Look-ups in named tables: a row name and a column name give one cell, copied from the table.

tig =
       kisi  vifa  vinap  padilip  zoz
rig     159   610    227      553  475
lod     958   518    892      571  648
fak     555   374    493      507  520
modu    158   610    227      553  475
digu    610   774    669      643  634
deris   609   774    669      643  634

vifa of digu: 774
vinap of lod: 892
zoz of lod: 648
zoz of modu: 475
vifa of rig: 610
kisi of lod: 958
kisi of digu: 610
padilip of deris: 643
vinap of modu: 227
vinap of digu: 669
vifa of fak: 374
zoz of fak: 520
padilip of digu: 643
kisi of deris: 609
Row with the largest zoz: lod

vobib =
,diz,ganu,kigo,zefon,mopo,kote,buzo,nagirom,bar
fulap,120,150,176,169,184,70,64,109,79
zibaki,56,55,228,230,228,165,130,223,180
borilut,134,142,142,148,147,144,145,144,139

buzo of borilut: 145
kote of fulap: 70
ganu of borilut: 142
diz of borilut: 134
nagirom of zibaki: 223
zefon of zibaki: 230
buzo of zibaki: 130
kigo of borilut: 142
Which row has the largest zefon? zibaki

derenub =
	zin	mipuro	lopufug	gur	fug	daki	por
kava	6602	6066	6000	4970	6069	6824	6346
sur	7073	6277	5508	2793	6995	5466	6010
tilel	7337	5287	6033	5252	9099	6489	4852
zap	4281	6082	5699	812	8632	6274	6995
gel	6970	5594	6128	5623	8056	6360	5317

What is the daki of sur in derenub? 5466
What is the gur of zap in derenub? 812
What is the zin of gel in derenub? 6970
What is the por of zap in derenub? 6995
What is the mipuro of tilel in derenub? 5287
What is the por of gel in derenub? 5317
What is the gur of kava in derenub? 4970
What is the mipuro of sur in derenub? 6277
What is the lopufug of zap in derenub? 5699
What is the zin of zap in derenub? 4281

dudef =
,ropipot,mepeman,dufab
bap,0.42,0.69,0.34
denibit,-0.74,0.84,0.09
ruzip,-0.58,0.02,-0.74

dufab of bap is 0.34
ropipot of denibit is -0.74
ropipot of ruzip is -0.58
mepeman of bap is 0.69
ropipot of bap is 0.42
dufab of ruzip is -0.74
dufab of denibit is 0.09
mepeman of denibit is 0.84
mepeman of ruzip is 0.02

nos =
,feg,pelot,kevak,nuz,vobe,fidibe
sizip,5488,4618,5472,4613,8301,4614
bemirub,3143,6771,3166,6777,8278,6776
zosor,1873,8258,1901,8268,7563,8261
lor,6838,3064,6818,3065,1605,3067
pinatot,6858,3131,6835,3128,1678,3129
gorosat,6267,3672,6252,3668,1638,3670
teb,7877,2329,7852,2325,7569,2328
vol,7043,3278,7017,3277,7951,3278
zovasa,8381,1486,8351,1468,3942,1478
lodapa,8126,1922,8104,1916,7238,1920

feg of lodapa: 8126
kevak of zovasa: 8351
kevak of zosor: 1901
kevak of teb: 7852
nuz of zovasa: 1468
vobe of lor: 1605
vobe of teb: 7569

tever.csv
,zam,zuvon,kebik,zudataf,tukon,konid,kanukon
luta,71.466,69.532,59.744,60.771,42.843,44.579,45.210
foli,74.050,42.891,39.552,54.110,76.680,70.872,75.143
sop,72.619,61.144,53.131,58.796,53.707,53.057,54.751
gug,68.874,79.976,68.070,63.516,29.101,34.023,33.066
rabo,63.121,89.081,78.039,64.335,15.070,22.887,21.137
zigi,41.535,30.094,41.913,47.464,82.801,77.831,78.511
gorezut,41.874,30.405,42.279,47.350,82.344,77.353,78.240
ruv,40.776,35.022,46.053,48.470,76.212,72.597,72.869
rig,72.957,39.392,37.596,52.898,80.593,73.945,78.564
posagan,73.207,47.948,43.657,55.030,70.173,65.828,69.233
nutonof,55.887,23.757,31.638,47.728,95.376,86.931,90.178
lum,71.987,35.712,35.258,52.035,84.771,77.245,82.356

kanukon of zigi is 78.511
kanukon of rabo is 21.137
zudataf of zigi is 47.464
tukon of lum is 84.771
kebik of lum is 35.258
kebik of sop is 53.131
zuvon of posagan is 47.948
zam of lum is 71.987
zam of rig is 72.957
kebik of gug is 68.070
kanukon of gug is 33.066
tukon of rig is 80.593
kanukon of sop is 54.751
konid of rabo is 22.887
zudataf of foli is 54.110
kebik of nutonof is 31.638
kebik of rabo is 78.039
kebik of foli is 39.552
zudataf of rabo is 64.335
kanukon of lum is 82.356

Table divafo
	guvop	tizop	vunuf	varebe	tinab
zat	-4842	-1061	-5624	-2967	-3405
faf	-11	252	5148	-3678	-406
tob	2626	-1004	-3183	-4798	-2350

tob, varebe => -4798
tob, guvop => 2626
faf, guvop => -11
faf, tizop => 252
zat, varebe => -2967
faf, varebe => -3678
zat, vunuf => -5624
faf, vunuf => 5148
tob, tizop => -1004
zat, tizop => -1061
tob, tinab => -2350
Which row has the largest vunuf? faf

fedavut.csv
,pibe,tuvezu,sutin,kem
lek,144,145,145,91
muvoma,89,89,89,219
bor,89,89,89,220
roz,175,177,176,207
zug,191,194,192,67
rutugoz,92,90,91,184
buve,14,11,12,90
rutuzo,29,27,28,122
guk,24,21,22,39
zado,66,64,65,68
ganitum,13,9,11,141
voz,21,18,20,162

zug, pibe: 191
buve, sutin: 12
buve, pibe: 14
rutugoz, sutin: 91
zug, kem: 67
voz, kem: 162
bor, sutin: 89
rutugoz, kem: 184
bor, pibe: 89
zug, sutin: 192
muvoma, pibe: 89
guk, kem: 39
ganitum, sutin: 11
Which row has the largest kem? bor

dumu:
|  | vogo | zoturaz | ziri | rif | temi | pesaz | das | nez |
|---|---|---|---|---|---|---|---|---|
| salutu | 173 | 32 | 184 | 135 | 109 | 134 | 130 | 92 |
| bok | 143 | 40 | 92 | 62 | 108 | 106 | 110 | 89 |
| zariru | 146 | 36 | 204 | 144 | 129 | 146 | 148 | 63 |
| vemep | 160 | 45 | 136 | 117 | 62 | 83 | 113 | 135 |
| nused | 83 | 61 | 173 | 145 | 101 | 93 | 143 | 96 |
| sivu | 94 | 32 | 134 | 81 | 98 | 99 | 115 | 85 |

What is the rif of sivu in dumu?
81
What is the zoturaz of sivu in dumu?
32
What is the das of sivu in dumu?
115
What is the rif of vemep in dumu?
117
What is the ziri of bok in dumu?
92
What is the zoturaz of nused in dumu?
61
What is the nez of salutu in dumu?
92
What is the zoturaz of zariru in dumu?
36
What is the pesaz of sivu in dumu?
99
What is the vogo of salutu in dumu?
173
What is the das of bok in dumu?
110
What is the temi of vemep in dumu?
62
What is the temi of sivu in dumu?
98
What is the pesaz of zariru in dumu?
146
What is the nez of sivu in dumu?
85
What is the das of salutu in dumu?
130
What is the ziri of zariru in dumu?
204
Which row has the largest pesaz? zariru

gegeres =
         mosatu   gomuv   roset     mik   pumul   ragek     vid
bozip     3.308   1.491   0.054   2.725   6.588   1.660   0.868
dunu     -0.349  -1.205  -4.120  -0.757  -0.636   0.971  -0.274
lof      -1.536   6.039   3.315  -8.445   3.532   2.469  -1.028
bor       5.454   4.096  -0.819   4.756   8.905  -0.573  -3.884
bug      -0.294  -2.512  -3.918   4.066  -1.583   3.222  -1.699
midibid  -2.963   2.246   5.171   0.810  -2.166   1.164  -0.225
gapot     2.485  -1.454  -5.277   4.979   0.475   1.788  -2.313
dul       1.437   3.610  -3.995  -5.234   4.624   6.761  -3.909
lisolub  -1.285   0.039   4.035   0.091   0.822   1.336   5.830
nov       1.509   0.953   2.244   3.363  -8.757  -4.554   0.194

What is the vid of bug in gegeres?
-1.699
What is the mosatu of lisolub in gegeres?
-1.285
What is the mik of bug in gegeres?
4.066
What is the roset of midibid in gegeres?
5.171
What is the gomuv of bozip in gegeres?
1.491
What is the ragek of lisolub in gegeres?
1.336
What is the gomuv of gapot in gegeres?
-1.454
What is the mik of bor in gegeres?
4.756
Row with the largest mosatu: bor

loral =
,koma,lalik,tadori,dezare,lar,punagel,vodore,sep,litizi
goris,4.379,3.553,3.009,4.453,2.373,2.971,2.637,2.823,5.708
bomeli,3.328,3.553,2.995,2.938,2.829,4.025,3.995,6.190,3.259
furek,2.748,3.553,2.870,2.889,2.636,4.244,5.126,3.090,5.156
peruvum,2.633,3.553,3.087,2.472,3.099,4.741,4.695,9.617,2.632
lenage,5.512,3.553,2.497,2.622,2.852,2.271,2.855,2.593,2.661
babati,2.996,3.553,3.561,2.855,2.823,2.875,4.197,5.586,3.986
zomipon,5.225,3.553,3.507,3.378,3.091,2.231,3.196,3.160,4.082
mip,5.572,3.553,1.950,2.444,2.891,2.909,2.918,1.945,2.539
genim,1.870,3.553,6.449,4.131,4.063,7.185,1.912,6.365,2.395

What is the dezare of lenage in loral? 2.622
What is the litizi of peruvum in loral? 2.632
What is the dezare of genim in loral? 4.131
What is the tadori of mip in loral? 1.950
What is the litizi of goris in loral? 5.708
What is the dezare of goris in loral? 4.453
What is the lar of bomeli in loral? 2.829
What is the litizi of furek in loral? 5.156
What is the lar of peruvum in loral? 3.099
What is the lalik of genim in loral? 3.553
What is the dezare of peruvum in loral? 2.472
What is the dezare of furek in loral? 2.889
What is the lar of mip in loral? 2.891
What is the lar of furek in loral? 2.636
What is the lalik of zomipon in loral? 3.553
What is the dezare of bomeli in loral? 2.938

